(in the rows, 128 means zero)
Rows swapped in pairs by one turn or mirror: which row each one swaps with:
The rows were stretched afterwards, more along some directions than others.
z_621: [ 98 121 147 165 147 144 129 116 112 111 119 114 108 124 112 139 124 118
 131 120 138 164 116]
z_636: [163 158 147 145 163  85 124 135 124 114 107 172 174 100  92 175 123 112
  93 116 153 150  94]
z_491: [132 130 136 142 170 105 113 134 110  99 113 152 124 109  73 137 159 143
  79 102 147 148 110]
z_752: [140 129 107 151 136  89 141 115 130  76  84 155 146 110  98 137 131 130
  99 131 132 148 130]
z_379: [159 145 154 113 137 100 110 119  93 116 129 144  85  77 133 129 113 128
 108 103 169 127 142]
z_680: [114 123 166 111 162 103 100 141 103 127 143 138  91 109 122 132 148 153
  97  97 161 125 124]
z_162: [127 124 164 131 168 103 103 143 107 111 130 149 110 111  93 131 160 141
  80  95 153 137 121]
z_367: [174 129 152 171 138 115 159 119 111 105 125 129  76 126 111 197 155  86
  83 102 158 153 112]
z_107: [143 152 131 147 129 162 127 112 138 145 113 131 145 125 110 142 121 124
 109 120 130 133 149]
z_988: [148 134 116 134 107  77 136 112 124  92 120 117 120  98 141 173 113 121
 117 117 155 129 145]
z_661: [101 127 140 168 128 156 149 112 123 108 115 120  96 134 124 121 116 126
 122 109 121 137 143]
z_892: [141 138 113 151 154  97 136 121 123  78  88 163 145 101  85 141 148 127
  94 110 142 154 113]
z_707: [148 162 107 143 132 152 157  92 140 133  99 139 149 129 112 161 133 120
 112 122 118 154 113]
z_102: [162 160 133 113 122 141 152 130 151 123 120 144 110 102 106 167 148 123
  86 141 148 144 136]
z_645: [169 128 154 143 153 108 117 149 124 121 120 109 130  98 115 131 127 124
  92 133 132 122 142]
z_690: [160 148 140  90 135  88 112 136 116 123 118 138 115 115  99 141 120 154
  76 109 133 130 118]
z_615: [147 154 118 103 129 110 117 150 120 141 134 140 111 118 120 151 129 127
 109 118 141 131 104]
z_633: [126 133 145 155 114 144 153 105 127 109 115 115  94 128 130 123 111 121
 125 104 120 135 150]
z_284: [104 119 146 155 140 142 130 116 122 103 114 114 103 122 114 125 127 122
 131 121 134 151 122]
z_579: [158 133 161 156 167 113 107 166 131 122 128 143 146 102  89 158 134 102
 110 108 172 140 121]
z_496: [135 159 167 194 142 154 147 116 123 148 116 166 131 143 139 151 125  97
 109  83 151 120 137]
z_601: [156 161 142 137 158  93 121 137 119 124 118 156 173  98  96 170 114 111
  99 125 147 153  98]
z_662: [141 140 113 128 131 107 156  92 133 138  95 135 142 104 122 155 134 155
 126 136 130 126 120]
z_657: [170 128 165 159 174  98 106 161 123 111 120 150 136 100  85 152 125 106
 100 109 164 135 122]
z_816: [152 161 112 106 128 124 126 151 121 143 132 145 122 116 114 159 137 113
 113 120 145 134 102]
z_570: [101 117 150 161 139 143 134 117 111 100 120 121  91 129 117 127 114 117
 126 114 125 159 129]
z_258: [127 140 140 145 121 118 114 136 136  95 129 168 134  97 133 155 150 113
 113 137 169 148 150]
z_950: [163 131 167 149 174  91 100 166 129 112 118 157 155 100  77 150 127 114
  96 118 162 141 114]
z_204: [149 133 144 108 140 101 120 143 107 116 132 153  89  97 131 121 112 117
 123 112 157 125 131]
z_462: [146 157 108 155 135 152 168  91 135 124  99 148 144 129 109 174 130 109
 111 120 120 161 108]
z_834: [122 131 157 122 158 109  94 143 115 112 123 149 114 116  94 118 162 148
  81 102 148 134 118]
z_976: [144 154 132 141 151 109  98 127  79 102 108 149  97 113 109 158 124 137
  81  96 172 134 115]
z_440: [137 137 119 140 141  93 122 124 133  79  86 162 151 107  84 128 150 138
  82 121 135 150 122]
z_755: [121 130 159 121 163 114 102 147 114 124 128 154 112 125  97 122 157 145
  85  96 141 131 121]
z_386: [121 125 159 129 161 106 101 140 112 109 121 161 114 122  88 122 157 144
  73 100 137 144 123]
z_318: [146 154 172 161 135 138 157 118 139 159 114 167 139 142 129 148 120  97
 106  86 134 118 133]
z_806: [160 142 152 157 169  87 105 159 123 110 119 157 167 102  88 169 125 108
  96 121 159 153  99]
z_945: [149 167 111 111 128 125 120 155 127 143 134 147 134 118 108 162 139 118
  99 129 146 135 102]
z_844: [130 137 138 133 120 119 117 142 146  86 125 176 128 115 121 153 149 100
 104 141 156 155 145]
z_847: [167 132 148 173 140 121 157 121 115 102 122 132  81 131 113 195 163  86
  90 102 159 155 105]
z_629: [170 127 150 151 150 106 121 150 121 112 119 116 129 101 115 140 125 115
  86 136 131 125 145]
z_155: [169 172 105 146 112 146 157 116 140 119 121 163 121 108 116 178 134 109
  93  87 145 139 133]
z_245: [150 141 130 141 161  99 118 134 119  82  96 169 133 104  76 142 161 131
  67 107 147 149 111]
z_98: [103 114 152 168 145 149 142 122 116 102 124 115  96 127 115 138 121 102
 130 116 136 158 123]
z_803: [143 136  96 151 124  91 142 103 117  87  90 141 137 101 118 153 114 135
 108 119 140 139 135]
z_687: [104 119 141 154 156 146 124 132 122 118 142 115 116 116 106 162 139  98
 133 132 155 177 103]
z_749: [161 156 132  92 135  94 111 131 116 118 111 139 110 114 102 145 127 156
  78 108 139 134 110]
z_911: [135 158 167 205 139 152 129 123 119 139 117 160 133 137 139 155 130  97
  99  89 163 122 146]
z_282: [154 142 113 122 152  94 138 115  84 111 126 124  96 101 128 151 132 132
 118 129 149 137 125]
z_202: [162 175 121 127 122 146 148 130 148 133 116 141 126 107  97 176 150 126
  79 138 142 145 124]
z_880: [129 145 140 148 125 125 120 127 146 108 127 176 146 104 128 159 156 120
 111 134 163 154 141]
z_545: [173 132 142 165 159 121 125 147 117 113 122 118 132  93 107 156 132  98
  88 131 146 133 137]
z_324: [163 156 165 128 127 124 161 126 159 157 118 164 147 136 108 158 117 100
 102  99 126 126 120]
z_865: [153 125 170 155 168 117 102 161 132 119 125 139 132 106  87 138 122 112
 108 109 163 132 132]
z_177: [165 123 157 169 133 109 148 124 104 102 129 120  68 123 123 188 147  97
  87 101 166 137 127]
z_774: [134 147 112 140 127 119 141  99 145 140 104 143 158 108 122 169 149 145
 119 139 135 147 115]
z_980: [142 149 130 148 113 142 158 105 132 103 113 140  93 118 126 133 121 122
 116  89 125 132 140]
z_998: [160 153 159 119 131 116 171 117 158 148 112 175 139 134 103 168 127 108
  97  99 127 130 114]
z_715: [125 159 163 207 154 150 115 122 103 129 119 161 127 130 135 154 136 106
 100  83 177 126 137]
z_819: [152 140 108 123 149  92 151 106  95 120 109 118 104 110 119 146 128 144
 116 130 130 127 122]
z_758: [136 146 112 132 124 112 146  98 130 137  95 139 148 103 129 157 142 151
 125 136 138 130 122]
z_15: [163 143 160 152 171  87 108 157 123 107 119 163 162  99  82 175 128 104
  97 115 163 157  97]
z_910: [153 135 145 114 138 103 123 134 102 113 131 153  82  89 130 132 121 110
 119 106 168 125 135]
z_931: [152 151 167 164 134 140 163 117 148 159 115 165 137 143 126 155 126 102
 105  87 132 120 130]
z_934: [191 177 106 143 128 131 154 116 142 117 116 156 136  77  99 212 145  83
  79  96 176 150 108]
z_226: [136 150 134 150 109 145 161 110 141 110 114 140 104 123 127 134 125 122
 115  89 127 131 146]
z_241: [165 169 128 147 114 144 154 116 136 116 122 157 103 109 122 151 127 121
  94  86 139 128 144]
z_930: [131 155 157 202 151 149 140 117 105 137 116 154 122 128 145 162 133  98
 118  76 174 123 132]

z_367 is swapped with z_629
z_496 is swapped with z_950
z_998 is swapped with z_601
z_910 is swapped with z_258
z_976 is swapped with z_107
z_204 is swapped with z_880
z_636 is swapped with z_324
z_844 is swapped with z_379

